In the rows, zero is written as 128.
One turn sends every row of this set to another row. A few are shown first. Where does it send the rows asked after them?
gop: [133 148 124 107 128 138 145 121 115 134 119 147 143 150 137 158 152 138
 166 129  91  91 137 113 121 127 130 122 141 119 106 112 140 156 110 153
 138 132 120 132  96 121 103 116 133 195 110]
dogu: [140 149 124 132 113 141 134 146 142 149  68 121 135 163 133 136 109 127
 135 123 109 131 148 147 121 149 137 106 116 110 119 113 138 147 159 105
 136 129 154 145 145 141 133 104 122 162 129]
duvez: [130 139  99 138 124 142 119 157 150 138  96 109 129 179 133 125 109 149
 124 112 109 130 157 129 114 128 138 128 136 134 123 109 127 150 145 125
 131 125 155 137 120 124 119 129 105 179 107]
las: [141 146 129 112 126 132 141 134 116 135 104 146 142 130 139 165 153 140
 188 138  99 101 147 138 148 152 154 111 133 111 114 112 122 126 135 148
 137 140 129 127 114 130 115 137 153 172 129]
rubel: [121 140 107 137 128 142 115 155 144 136  88 110 126 182 132 132 112 143
 121 112 109 124 158 129 114 126 136 122 137 135 123 114 123 150 149 121
 135 123 157 136 123 132 113 128 102 179 104]
teg: [125 136 108 139 125 141 114 156 147 141  91 114 130 183 134 134 113 146
 121 114 114 130 160 131 113 119 139 120 135 135 120 110 126 152 148 125
 132 122 160 133 121 135 121 126 101 177 106]
Zus: [144 124 135 129 125 134 147 130 125 142  82 147 136 125 147 145 135 136
 153 135 111 116 147 154 153 161 156 106 102 109 114 117 154 134 151 121
 137 128 152 143 139 130 122 128 139 154 139]
zuvoz: [120 140 104 134  99 127 137 128 126 126  89 148 114 158 134 166 151 160
 140 106 104 110 145 134 117 150 162  86 105 131 127 127 121 117 142 134
 156 148 138 163  99 123 132 109 107 172 126]
sukim: [119 153 145 151 124 137 127 105 133 170  58 127 128 142 151 139 145 143
 147 129  97 111 131 113 107 139 176 101 140 128  97 123 125 140 132 151
 169 142 150 136 102 126 109 112 130 165 129]
tif: [117 146 132 162 105 123 128 121 121 152  75 144 106 158 131 158 147 153
 145 142  89 106 145 117 111 148 177 111 117 140 124 123 127 116 135 148
 152 138 164 135 116 116 122 111 111 183 125]
letas: [132 145 127 109 124 140 143 118 113 138 123 146 145 150 137 156 151 143
 165 130  92  91 134 111 116 117 136 122 140 117 100 112 137 157 113 158
 140 128 127 130 100 124 107 112 134 194 106]
guf: [141 123 136 122 129 138 147 130 129 140  78 140 133 126 144 142 132 127
 156 132 108 119 142 152 156 164 149 105 101 109 113 115 151 135 150 121
 137 130 145 143 135 132 118 130 139 156 140]
zapip: [145 132 108 147 103 120 149 126 120 151  99 142 129 144 156 145 136 159
 149 104 124 113 135 130 118 126 141  85 105 146 116 111 137 155 147 117
 151 134 149 174  85 114 128 108 116 185 111]
gupem: [143 139 131 120 125 128 142 131 115 130 104 144 142 128 140 160 152 139
 186 137  98  97 151 139 155 148 149 109 131 111 112 107 135 129 131 144
 137 140 129 131 107 127 116 142 148 174 128]
Vezun: [133 148 122 111 126 138 141 120 118 142 122 144 145 149 132 152 155 142
 164 132  91  96 140 110 120 123 139 128 136 115 104 105 147 157 117 162
 140 130 122 128  96 121 104 113 134 190 107]
Luk: [144 142 129 120 120 132 141 127 111 133 105 149 144 129 139 162 153 144
 186 140  98  94 152 139 151 147 153 112 135 108 108 112 132 129 133 144
 142 145 134 129 112 128 116 140 149 170 129]
Durik: [170 131 105 168 132 138 123 129 122 151  81 125 137 167 146 141 140 143
 170 116 122 112 125 120 119 114 147 109 119 138 120 113 122 150 126 114
 157 152 137 167  97 129 125 110 140 186 126]
siza: [118 129 104 112 143 149 126 123 123 129 115 123 134 177 144 147 136 147
 122 111  98 111 146 113 103 119 140 116 136 136 113 119 132 166 123 150
 139 124 130 141 110 133  88 122 114 187 101]
Lil: [126 122 101 113 144 150 126 126 127 133 116 122 138 173 145 147 134 144
 126 111 100 121 144 117  97 117 144 116 142 132 116 115 127 164 126 152
 142 128 125 139 110 136  85 126 117 182 103]
gim: [142 129 124 167 139 142 111 121 151 151  77 124 136 134 150 130 148 154
 144 111 109 114 108 124 141 117 171 126 132 135 109 127 123 143 129 152
 154 134 137 147  96 126 131 117 139 182 122]
Komid: [148 132 114 148  94 121 149 122 118 152  95 141 126 151 156 150 138 158
 149 110 126 114 140 126 111 124 140  84 106 149 113 109 137 152 143 116
 147 139 143 168  82 118 134 105 122 184 111]
Fir: [134 142 124 107 125 143 144 118 118 142 119 145 143 146 133 148 152 141
 167 133  95  98 132 109 118 130 135 129 140 120 103 113 141 153 115 157
 136 126 123 127 101 118  97 111 134 197 110]
fama: [131 141 104 137 125 141 114 151 146 140  93 113 131 179 141 133 114 150
 121 112 108 125 159 132 111 126 135 127 135 138 121 107 130 158 152 124
 130 125 158 132 127 131 122 130 105 179 103]
natu: [118 125 102 116 140 152 123 123 127 131 118 127 137 181 143 144 137 148
 125 113 104 114 145 111 102 111 143 117 135 136 109 117 132 164 124 150
 141 132 132 140 112 138  90 124 111 184 107]
piv: [144 143 126 114 126 132 140 130 115 136 105 148 142 127 135 160 155 139
 190 143  99 102 151 140 146 148 154 105 130 110 110 108 134 130 135 147
 142 147 129 126 110 134 113 140 145 166 124]
demuk: [138 129 129 120 125 133 151 131 130 140  83 145 133 126 147 140 135 139
 157 134 112 123 144 149 156 167 154 108 100 117 109 115 152 136 155 124
 133 125 149 144 141 130 117 130 135 155 138]
dop: [141 146 124 130 116 133 141 150 142 144  68 120 131 168 139 139 104 127
 137 122 108 133 146 150 117 146 140 110 112 107 118 106 138 146 152 104
 140 126 154 149 141 134 126 101 122 160 134]
semes: [143 125 125 157 140 136 112 117 152 155  74 125 137 136 149 127 156 152
 136 117 111 115 112 124 137 116 170 118 128 134 102 126 124 142 128 146
 157 138 138 152  97 124 132 116 142 171 119]
zerok: [136 147 127 135 115 138 136 148 145 149  66 125 138 166 135 135 112 129
 134 121 118 130 148 148 122 148 141 107 114 104 117 111 145 145 153 102
 141 129 159 143 136 136 130 102 122 162 132]
togan: [116 143 138 156 104 125 129 117 119 152  73 145 108 160 137 158 148 145
 155 133  85 102 142 112 116 148 169 117 113 136 122 120 126 119 141 151
 152 130 163 139 114 109 118 107 104 185 124]
sudas: [169 125 110 165 127 136 119 131 127 154  84 128 133 166 148 145 150 143
 164 120 124 111 130 119 123 111 145 110 115 144 119 109 117 147 126 116
 156 155 138 159  94 126 137 116 146 182 123]
zonon: [137 145 131 134 119 135 136 149 151 149  64 118 130 165 136 134 107 122
 134 124 110 127 143 148 124 148 135 108 119 107 117 110 140 144 157 106
 137 125 159 143 138 133 126 105 119 165 128]
rudos: [123 128 101 118 143 147 121 124 125 132 111 127 139 181 143 145 142 149
 125 110  98 115 149 112  95 117 142 120 137 134 114 112 136 169 124 149
 143 132 122 139 113 136  89 123 116 179 103]
Madut: [120 143 145 149 123 143 126 106 133 165  57 127 128 143 160 142 144 141
 151 119  99 113 129 114 110 144 180 101 144 129  94 125 126 140 135 151
 164 142 142 135 103 130 104 117 123 165 130]
pesib: [117 138 108 138  97 126 142 123 126 125  90 151 114 153 137 168 149 162
 128 113 107 116 142 134 111 144 163  86 102 138 128 129 127 121 142 133
 158 151 137 158  99 127 133 108 116 176 126]
dibi: [139 128 132 127 122 133 147 127 127 142  83 144 134 125 140 140 134 135
 158 139 108 121 143 153 156 158 151 105 100 113 115 115 154 135 159 123
 139 128 146 141 145 136 120 125 135 158 134]

gim -> Durik
guf -> gupem
And these:
natu -> teg
fama -> dogu
sukim -> semes
Lil -> duvez

